In the rows, 128 means zero.
A state moves one step at a time under one of 7 hidden systems, and each row is a state written as 20 numbers. Each run below is a few steps of one system.
run 1, Z_516 (11 x 20):
127 123 124 128 135 126 118 167 159 135 105 127 141 155 159 124 159 105
 122 111

129 117 151 130 126 118 107 141 158 111 103 120 123 127 153 110 176 112
 133 124

104 131 134 138 112 137 124 154 138 115 98 114 136 126 159 123 172 136
 146 141

117 124 136 116 126 126 111 146 128 114 94 117 163 120 163 139 145 123
 157 124

122 110 123 103 128 132 106 119 139 118 111 117 136 111 155 134 152 125
 174 144

118 125 113 83 111 128 119 144 130 126 113 114 121 104 154 133 136 146
 152 150

110 123 138 90 114 115 111 139 112 119 115 105 128 93 122 143 124 128
 149 146

112 116 116 109 109 128 107 131 102 135 126 120 129 110 110 158 128 127
 165 155

155 123 102 102 109 120 101 127 105 142 136 127 130 106 121 161 120 138
 145 145

148 144 117 104 109 110 108 105 112 128 156 114 122 100 108 143 128 146
 133 152

127 152 116 116 91 114 131 110 102 129 148 120 133 120 99 131 106 150
 132 151
run 2, Z_502 (11 x 20):
158 130 117 127 93 119 120 141 85 140 158 97 148 167 109 167 197 115 59
 137

157 175 84 134 106 128 146 157 84 157 123 130 138 171 155 144 158 191
 117 139

151 168 129 112 159 89 152 147 119 113 84 137 183 166 130 116 161 154
 138 154

128 106 94 131 128 131 155 109 147 117 108 155 176 171 131 113 155 114
 180 174

154 76 97 122 127 119 153 149 165 137 93 162 132 126 165 100 106 108 149
 134

125 87 123 121 123 90 159 142 163 121 135 106 110 88 141 91 147 89 113
 147

77 132 108 150 82 120 136 164 141 150 151 103 96 105 129 111 130 113 137
 135

108 141 157 147 113 105 94 179 114 148 104 117 92 126 107 125 136 120
 137 110

132 136 143 153 147 126 88 118 109 136 127 123 88 132 112 139 181 137
 159 133

148 166 115 132 155 133 94 108 138 132 129 137 119 113 153 136 133 166
 171 120

139 148 150 103 131 114 105 90 140 92 114 124 167 103 139 121 113 136
 161 129
run 3, Z_95:
116 122 108 185 164 180 118 113 174 152 133 158 75 182 164 109 178 128
 166 100

137 200 137 134 139 149 49 166 186 133 99 144 113 146 160 134 148 166
 145 94

82 171 182 131 106 163 81 120 157 72 98 113 194 161 133 135 164 121 135
 121

122 93 115 149 103 183 121 107 148 93 102 151 215 136 190 148 115 111
 161 121

159 106 116 131 156 120 119 116 178 99 130 115 171 61 220 124 140 110
 127 103

79 145 98 87 107 114 141 127 184 117 161 68 129 95 188 99 166 118 148
 134

65 106 126 87 53 131 119 184 119 141 100 86 113 110 172 126 119 117 157
 118

91 52 161 137 129 150 119 171 84 120 86 99 111 84 149 162 177 98 141 142

136 83 76 128 163 142 101 150 132 146 138 129 118 90 125 192 192 105 159
 185

179 142 94 88 88 76 52 144 145 141 149 112 125 95 99 159 165 111 140 166

137 138 142 115 24 97 105 104 73 101 140 91 152 108 93 133 152 145 127
 177
run 4, Z_680:
183 78 118 94 34 129 94 90 98 118 133 130 133 120 122 140 125 127 123
 156

166 111 130 138 130 123 136 100 36 123 128 122 136 76 141 164 119 177
 135 142

101 139 107 90 181 110 159 92 78 148 166 97 146 122 122 156 104 132 164
 118

119 90 112 69 134 106 155 104 118 162 140 125 86 164 102 106 96 103 156
 120

147 94 134 133 139 119 160 129 107 145 119 158 57 131 78 104 118 140 113
 160

120 151 107 162 156 128 153 155 125 146 154 147 114 115 65 146 106 139
 96 161

133 152 105 140 109 107 122 138 145 152 170 137 150 141 77 138 87 94 99
 118

173 134 124 165 76 100 122 106 121 138 143 147 139 148 113 100 98 124
 117 108

157 161 131 178 127 120 150 109 99 128 122 152 147 136 141 109 94 170
 132 105

118 160 133 142 174 130 159 105 135 126 129 139 162 153 142 113 88 136
 137 89

118 114 132 128 148 142 164 106 170 124 125 148 131 172 146 88 109 110
 126 99
run 5, Z_553:
167 102 207 138 182 101 118 89 76 92 107 107 112 85 129 122 163 136 108
 111

100 170 101 117 139 190 133 81 144 91 167 125 175 120 118 167 140 167
 130 179

144 94 134 87 109 145 108 146 130 130 91 150 174 132 151 153 51 103 123
 83

139 82 144 80 137 108 167 72 104 122 154 105 88 141 104 98 142 112 103
 137

107 166 80 125 131 160 172 156 116 152 153 124 116 122 154 146 109 183
 101 139

104 135 173 124 148 121 111 178 112 139 98 120 135 157 99 147 114 97 105
 87

144 132 116 115 125 136 112 98 136 143 141 146 90 185 82 122 165 132 141
 156

189 150 99 151 140 118 118 150 129 151 119 154 132 120 165 136 120 162
 118 110

137 153 165 142 140 91 124 112 129 101 139 104 169 128 112 116 150 106
 102 113

112 146 102 130 83 145 144 102 146 117 135 142 160 162 126 112 118 140
 153 150

140 91 126 139 142 112 156 135 118 143 103 144 136 131 160 110 95 112
 148 97
run 6, Z_516:
104 85 133 172 150 147 112 128 135 109 161 101 127 61 119 166 187 83 116
 157

112 136 75 134 67 136 115 157 123 165 168 89 142 142 180 156 156 113 125
 103

158 132 172 112 92 82 86 98 90 124 120 93 120 128 159 108 145 130 144 78

107 158 143 132 131 140 129 98 86 117 106 126 113 154 122 121 166 184
 186 158

141 161 115 75 146 138 127 142 126 120 91 152 182 151 131 156 93 163 142
 139

144 99 130 80 147 127 119 89 172 96 127 144 141 99 104 124 109 107 140
 164

109 100 89 113 92 139 168 147 141 131 143 126 102 95 121 122 118 132 112
 181

122 108 135 129 119 91 141 164 84 142 133 100 134 82 118 147 100 105 101
 116

120 117 118 158 140 112 111 110 90 161 165 114 113 129 97 153 146 99 162
 120

170 161 91 127 111 117 100 132 116 173 148 137 104 161 132 139 133 153
 132 108

163 179 162 124 122 102 99 99 133 109 131 129 119 128 103 108 129 160
 110 123
run 7, Z_502:
117 108 139 152 113 142 161 110 113 132 131 128 77 141 140 93 136 145
 122 121

98 154 140 143 170 135 148 153 153 133 124 126 101 127 137 109 126 139
 115 109

103 149 145 125 129 140 100 128 171 118 135 123 126 154 108 125 148 108
 124 122

137 123 136 144 95 167 91 126 143 120 112 147 113 139 140 131 137 140
 124 125

147 126 147 150 143 140 116 134 128 108 112 126 137 102 162 136 152 139
 109 118

113 137 123 130 130 135 127 113 129 117 146 103 163 127 161 138 153 123
 135 116

117 125 128 98 100 136 125 129 119 130 113 118 145 150 157 127 120 131
 143 109

114 98 146 101 129 138 146 132 109 119 98 121 122 133 139 125 140 132
 131 137

100 109 113 116 154 148 145 143 133 134 126 124 118 120 136 142 142 124
 135 144

121 126 114 93 133 126 107 157 153 141 128 124 119 120 124 145 129 116
 128 130

134 124 127 110 100 124 101 137 124 124 127 120 117 107 112 142 143 131
 125 153
run 8, Z_95:
137 117 121 133 124 126 92 165 112 146 121 135 122 108 100 170 123 114
 129 138

154 120 134 139 127 114 100 101 114 121 150 123 131 119 89 146 160 110
 126 149

159 146 99 125 96 120 120 97 107 131 152 135 138 122 115 139 117 154 139
 151

146 147 144 117 119 98 137 112 92 119 134 115 150 104 117 129 92 146 114
 123

114 114 130 119 146 117 178 97 98 125 144 119 136 126 113 118 103 127
 131 133

140 107 112 109 157 114 158 126 126 156 130 144 96 125 122 114 87 128
 132 120

128 132 147 114 149 114 139 135 140 138 128 129 72 133 98 103 126 134
 106 129

109 141 132 132 118 152 132 141 128 141 126 145 94 163 86 126 123 140
 110 140

146 129 144 158 135 151 110 138 118 136 117 156 127 158 101 148 116 126
 102 112

158 141 130 161 158 140 119 96 133 122 145 145 143 156 118 136 147 130
 113 116

153 171 113 127 131 127 125 101 149 128 143 140 152 156 143 116 118 149
 131 110
run 9, Z_33, 11 rows:
121 152 162 87 166 128 94 168 143 139 98 113 130 179 143 143 152 112 107
 74

127 96 123 110 132 117 132 121 170 128 129 119 96 168 124 95 204 89 130
 152

156 122 115 113 96 133 110 193 155 125 99 138 121 120 134 141 164 134 78
 164

121 134 168 141 133 107 88 147 124 101 114 102 164 113 107 150 179 92
 118 134

116 93 85 151 109 137 113 144 140 143 146 123 149 131 130 157 172 80 154
 155

170 113 114 111 110 112 74 154 114 145 111 125 133 106 160 162 136 123
 145 112

130 139 126 124 146 97 104 110 117 123 136 96 121 90 144 132 180 136 174
 144

106 130 93 103 136 139 122 157 127 139 116 131 124 104 126 159 136 149
 172 175

138 97 150 97 158 122 101 127 104 121 95 136 127 99 109 156 111 123 163
 142

143 93 110 135 155 115 140 100 123 126 151 132 112 72 113 133 124 122
 146 161

136 143 105 115 122 113 126 138 110 141 147 127 124 76 109 151 78 147
 127 141
run 10, Z_216, 11 rows:
123 149 123 164 137 146 82 92 168 117 143 147 158 136 120 137 134 109
 179 121

149 116 122 143 101 134 113 90 150 111 117 142 146 110 179 102 108 134
 172 111

117 113 148 132 121 141 158 91 129 87 132 107 164 107 174 107 131 128
 115 118

76 106 114 106 129 168 170 120 141 122 145 112 144 137 153 134 117 112
 117 124

111 79 128 83 149 144 142 135 146 141 120 122 84 137 138 122 123 106 121
 119

136 110 128 113 150 140 128 131 135 138 135 119 67 127 126 127 178 136
 106 145

129 152 125 123 113 154 87 160 137 137 129 124 97 126 124 154 159 152
 101 137

138 146 147 115 104 129 66 138 120 126 112 121 143 146 113 156 149 122
 137 122

156 133 113 127 112 114 106 111 101 131 116 131 167 154 144 141 150 134
 170 131

155 142 109 115 131 104 144 122 112 126 121 120 172 122 172 124 117 148
 138 115

110 148 128 90 134 104 169 116 125 113 137 103 156 119 135 110 107 136
 119 129
run 11, Z_553, 11 rows:
149 194 108 117 72 154 79 155 133 142 128 128 150 216 134 155 180 162 94
 122

202 130 149 143 114 94 112 125 86 127 73 145 179 204 159 118 167 136 135
 98

159 140 100 127 171 89 170 74 126 112 140 120 197 168 157 108 188 126
 164 147

115 155 77 91 136 94 167 144 184 125 129 118 201 125 184 104 102 114 157
 121

91 104 145 81 107 74 181 159 163 115 99 109 127 127 131 60 107 92 131
 134

80 100 104 143 121 131 200 175 140 142 110 139 78 125 109 93 142 132 133
 188

102 103 108 178 159 132 122 217 137 169 111 141 93 105 113 159 147 97
 130 137

137 128 129 144 114 108 48 154 147 148 147 112 84 109 87 154 188 92 136
 140

175 159 126 153 58 116 59 125 113 121 122 128 117 96 138 135 164 169 145
 149

154 133 165 171 110 110 106 97 68 85 96 124 189 91 142 139 139 151 160
 138

115 109 117 119 145 137 137 58 111 93 136 128 201 112 128 148 112 118
 196 154
run 12, Z_680, 11 rows:
75 155 142 155 125 130 157 192 118 132 82 130 149 188 107 119 165 128
 131 145

158 127 112 145 160 135 84 174 166 142 96 166 160 178 122 159 165 93 137
 124

201 143 102 124 136 107 91 119 200 112 137 139 141 103 164 116 168 134
 110 139

125 162 133 97 82 110 141 138 149 83 110 101 161 70 180 97 117 169 113
 146

69 104 173 124 108 128 148 142 87 89 76 102 197 121 146 131 125 109 161
 131

114 62 113 152 164 152 112 119 115 139 105 138 143 152 154 159 173 84
 206 126

162 104 94 107 185 128 89 130 176 157 141 130 53 82 172 135 161 130 155
 122

96 162 150 72 115 100 126 142 162 109 142 80 65 54 116 96 137 158 103
 161

46 133 163 111 52 137 128 164 92 105 101 102 148 130 66 140 125 120 134
 178

145 82 124 162 116 155 65 129 78 143 107 160 162 160 81 205 146 88 174
 142

223 128 75 126 166 119 64 71 137 155 181 143 110 95 143 169 145 141 155
 122
run 13, Z_33 (11 x 20):
166 134 105 150 89 139 61 98 145 159 159 145 119 162 136 139 115 110 153
 79

161 162 122 113 76 129 92 76 132 113 137 113 120 134 179 106 162 178 153
 124

90 168 130 102 137 175 136 126 134 93 97 116 158 133 170 137 160 185 150
 155

90 93 141 81 193 170 138 136 158 106 89 139 155 139 142 149 121 103 146
 128

147 59 122 91 162 115 143 131 182 127 131 133 103 93 141 111 115 76 106
 125

130 131 129 113 101 85 131 168 144 135 155 92 88 60 121 112 126 119 72
 137

68 149 151 149 88 122 118 165 74 139 144 86 111 114 81 153 145 125 112
 138

119 95 124 171 125 168 105 126 66 159 133 143 115 174 94 181 150 113 146
 121

217 118 100 144 156 135 82 82 121 149 150 165 123 150 135 157 144 138
 136 110

179 193 97 88 122 93 107 81 159 112 158 123 152 117 141 117 141 170 145
 150

81 161 125 65 97 126 155 126 121 92 100 108 185 127 136 123 119 165 164
 179
run 14, Z_216:
85 107 170 115 125 125 184 158 152 91 80 133 137 130 111 84 112 112 101
 150

87 80 114 151 152 143 172 172 155 134 110 143 117 146 107 122 163 85 123
 169

134 108 108 157 153 117 112 193 177 162 119 135 76 112 144 122 162 99
 120 121

119 172 150 161 122 108 74 146 162 130 138 98 86 111 135 111 192 127 130
 113

84 176 147 160 87 153 74 137 120 120 109 115 134 137 142 139 158 154 180
 119

121 124 147 129 147 140 92 122 108 110 78 133 188 134 167 157 129 126
 197 107

148 121 96 104 178 111 149 90 142 113 128 123 189 116 184 128 144 127
 177 136

117 135 95 72 119 110 172 117 158 114 147 97 135 74 180 102 106 152 127
 147

64 105 155 71 103 132 163 137 109 106 128 79 105 86 115 123 117 126 106
 157

81 68 121 110 145 157 141 157 81 150 124 118 91 125 89 179 147 105 134
 162

172 100 95 124 184 120 89 158 114 179 141 136 78 104 116 182 151 115 127
 126

Which system made each of these runs?
run 15 (2 x 20):
113 124 89 139 160 108 139 160 219 150 121 134 105 155 169 81 184 88 169
 127

131 139 146 126 113 107 101 205 204 120 73 136 83 89 152 84 146 134 114
 140

Z_680
run 16:
113 170 84 82 173 137 146 119 117 164 142 131 167 223 131 155 133 135
 161 109

186 116 140 48 134 98 110 109 177 124 102 156 106 168 108 91 112 118 120
 124

Z_516
run 17 (2 x 20):
126 155 92 126 98 105 129 135 133 128 148 109 184 142 139 136 159 118
 136 146

141 117 118 124 80 108 135 148 100 136 89 138 154 155 143 119 124 130
 157 131

Z_502
run 18, 2 rows:
106 133 161 152 105 152 154 133 107 107 101 136 120 131 126 106 113 160
 114 134

110 116 126 165 176 156 152 150 125 133 122 146 148 124 126 151 107 117
 115 117

Z_95
run 19:
124 80 134 134 92 131 110 160 188 104 101 145 148 129 103 117 155 65 116
 163

156 63 89 154 70 127 133 135 128 139 135 129 108 107 150 121 166 105 129
 164

Z_553
run 20 (2 x 20):
206 107 101 83 193 117 110 100 132 136 143 149 134 127 113 167 134 122
 109 137

165 154 96 70 127 65 138 102 138 120 165 106 153 95 104 122 132 133 118
 172

Z_33
run 21, 2 rows:
116 174 124 110 139 171 127 102 132 102 116 155 150 139 105 143 113 185
 148 169

137 119 118 84 119 149 139 112 154 100 120 156 177 117 117 140 64 128
 111 147

Z_516
run 22, 2 rows:
182 118 161 156 152 99 177 109 122 98 106 136 110 115 147 72 160 159 79
 138

70 163 129 156 179 124 199 146 134 115 133 112 168 149 125 113 152 128
 118 142

Z_516
run 23 (2 x 20):
181 134 157 91 128 87 116 53 127 81 130 103 129 100 148 91 171 157 140
 147

92 158 96 79 89 139 184 136 124 110 121 122 154 108 139 118 87 187 136
 181

Z_95
run 24, 2 rows:
145 121 126 150 104 123 92 142 104 123 91 132 140 98 158 142 153 144 177
 145

135 154 109 114 138 126 101 119 126 116 126 115 157 90 162 155 144 158
 167 144

Z_516
run 25 (2 x 20):
144 131 163 129 128 145 69 174 103 145 78 146 83 141 116 153 132 148 123
 107

139 149 148 142 149 169 64 122 135 103 126 135 136 122 110 176 177 141
 117 143

Z_516
run 26 (2 x 20):
114 165 135 155 133 98 160 124 122 133 166 95 138 125 136 103 126 125 97
 94

96 164 145 136 100 127 137 120 120 135 134 120 128 187 109 102 125 132
 131 103

Z_502
run 27:
113 156 90 115 110 148 138 127 156 145 148 129 136 174 141 124 137 138
 131 128

139 133 155 122 105 121 109 152 117 128 95 124 141 147 154 123 116 128
 116 85

Z_95
run 28 (2 x 20):
135 116 107 103 105 157 149 109 125 130 117 150 133 173 136 123 116 148
 133 139

161 102 139 101 137 128 148 141 133 118 103 139 135 138 144 120 123 130
 85 124

Z_216
run 29:
125 152 142 165 115 145 104 119 146 119 137 132 134 99 149 123 92 138
 122 89

124 130 175 146 124 129 112 101 111 107 132 110 147 132 129 126 126 114
 113 88

Z_502
run 30:
99 121 117 119 137 153 146 67 141 150 192 108 77 153 142 106 118 120 131
 85

105 123 150 116 107 158 147 139 118 150 126 128 45 156 122 102 105 155
 88 101

Z_680
run 31 (2 x 20):
112 121 168 128 156 154 109 132 107 111 99 127 119 101 134 148 114 141
 136 113

124 116 141 100 154 163 108 98 137 109 131 134 120 126 104 152 133 132
 129 147

Z_553
